Read these off the row that follows.
1) Find the second smallest entry.
2) Find the entry just left of -42.
3) Find the 2nd-last entry.
4) Find the first entry.
5) Find the entry just right of -45.
6) Find the 1st entry from the right.
7) Find the 4th entry.
[-40, 36, -42, 50, 34, 42, -40, -45, -26, -34, -41, 38, -40, 44, 45, 31]
1) -42
2) 36
3) 45
4) -40
5) -26
6) 31
7) 50

Read these off the array that follows.
1) Give the entry just left of -1.27.
2) Give the entry just right of 1.18.
3) Give the entry just left of 2.17.
4) Give the entry just right of the smallest entry.
5) Give the entry just left of 0.13.
6) Give the entry just left of the largest entry.
[[-1.23, 1.23, 1.33, 1.20, 1.23, 1.21, 0.13, -1.27, -1.38, 1.43], [-1.24, 1.24, 1.34, 1.18, 1.29, 1.22, 0.17, -1.25, -1.36, 1.42], [-2.59, 2.17, 2.80, 2.24, 2.52, 2.53, -0.20, -2.74, -3.04, 2.77], [2.61, 1.48, -2.31, 1.36, -2.17, -2.33, 1.81, 1.82, 2.46, 0.29], [-5.40, 5.53, 5.91, 5.41, 5.56, 5.35, 0.19, -5.61, -6.25, 6.33], [6.06, 3.81, -5.45, 3.15, -4.67, -5.37, 4.61, 4.68, 6.02, 0.51]]
1) 0.13
2) 1.29
3) -2.59
4) 6.33
5) 1.21
6) -6.25

Read these off the matrix that follows.
1) The entry just left of 5.55?
2) The entry just right of 6.21?
3) The entry just right of 0.04?
4) The entry just left of -0.05?
5) The entry just left of -5.10?
[[-0.69 -5.14  4.01 -1.31  0.54 -4.85 -4.07 -3.11  1.15  5.46  5.17  1.35
   3.31]
 [ 0.78 -4.71  1.86 -2.58  0.04 -2.65 -3.42 -3.00  1.73  2.96  4.73  3.85
   4.47]
 [ 2.57  1.58 -4.35 -2.12 -1.07  4.57  1.75  0.79  0.74 -5.19 -1.68  4.16
   1.44]
 [ 2.86 -2.96 -0.88 -3.03  0.24 -0.08 -3.31 -2.30  2.17  0.22  4.71  5.69
   6.35]
 [ 4.11  4.24 -5.10  0.05  1.39  4.81 -0.17  1.60  0.78 -4.95  0.42  2.37
   3.93]
 [ 3.71  3.99 -5.90 -0.93 -0.05  5.99  1.69  1.88  0.62 -6.58 -1.72  3.34
   2.12]
 [-3.47 -2.74  5.55  1.80  0.67 -5.61 -1.76 -1.17 -0.83  6.21  1.65 -4.34
  -2.23]]
1) -2.74
2) 1.65
3) -2.65
4) -0.93
5) 4.24

Questions about the matrix below. Rows and columns are numbered from 1.
1) Which number is the entry at row 2, column 2?
2) Which number is the entry in row 1 and column 2?
3) Which number is the top-right entry?
4) Which number is the entry directly below -2.65?
5) Which number is the top-left entry?
6) Which number is the top entry of the column that holds the smallest entry?
7) Which number is the bottom-left entry?
8) Which number is the entry directly above the largest entry?
[[ 2.22 -0.80 -4.63 -0.25]
 [ 2.22 -0.80  1.74 -0.25]
 [-0.12 -0.80  2.94 -0.25]
 [ 2.22 -0.80  0.77 -0.25]
 [ 6.71 -0.80  1.74 -0.25]
 [ 0.30 -0.80  1.74 -0.25]
 [ 2.22 -0.80  2.60 -0.25]
 [ 4.29 -0.80  2.27 -0.25]
 [ 2.22 -0.80  1.74 -0.25]
 [ 2.22 -0.80 -2.65 -0.25]
 [ 2.22 -0.80 -3.38 -0.25]
 [ 0.90 -0.80  2.77 -0.25]]
1) -0.80
2) -0.80
3) -0.25
4) -3.38
5) 2.22
6) -4.63
7) 0.90
8) 2.22

grid =
90.0,154.0,-257.3,103.4,-193.4,-274.6,-198.1,-247.0
-189.6,-247.2,111.0,-162.7,141.0,108.4,50.7,122.9
105.1,74.2,-229.4,79.8,-224.6,-245.1,-165.3,-216.1
73.0,93.5,-265.3,71.4,-260.0,-210.1,-168.9,-250.0
-193.6,-174.4,170.6,-152.3,60.8,116.2,51.1,73.7
-219.4,-210.7,158.5,-192.7,109.9,125.2,65.5,66.9
-147.8,-214.6,116.8,-147.7,109.6,94.5,66.8,120.3
-232.0,-160.9,127.0,-130.0,51.4,95.4,36.6,125.9
-198.6,-194.1,117.0,-131.1,115.6,81.2,121.2,85.6
Counting starts at 1.
The minimum is -274.6
The entry at row 2, column 2: -247.2
The entry directly below -130.0: -131.1
The entry in row 1 and column 2 -> 154.0
The entry in the bottom-right corner -> 85.6
Give the entry directly below 120.3.
125.9
Give the entry just right of the largest entry.
-152.3
The bottom-left entry -> -198.6
Give the entry in the top-left corner.
90.0
Give the bottom entry of the column that holds the smallest entry.
81.2
Give the entry just right of the smallest entry.
-198.1
Give the top-right entry.
-247.0
Give the entry just left of -274.6.
-193.4
Give the entry at row 3, column 1.
105.1
Give the entry at row 1, column 3.
-257.3
The entry in row 2 and column 1: -189.6
The entry directly above 51.4: 109.6
The entry directly above -216.1: 122.9
The entry just left of the largest entry -> -174.4
The entry directly below -193.4: 141.0
The entry just right of 116.2: 51.1
Give the entry in row 2 and column 3.
111.0
The entry directly below -245.1 is -210.1
The entry directly above -152.3: 71.4
The entry directly below -250.0 -> 73.7
The entry at row 3, column 2 -> 74.2
The entry just left of 127.0: -160.9
Give the bottom entry of the column that holds the largest entry.
117.0
Give the entry just right of 141.0.
108.4
The entry directly below 105.1: 73.0
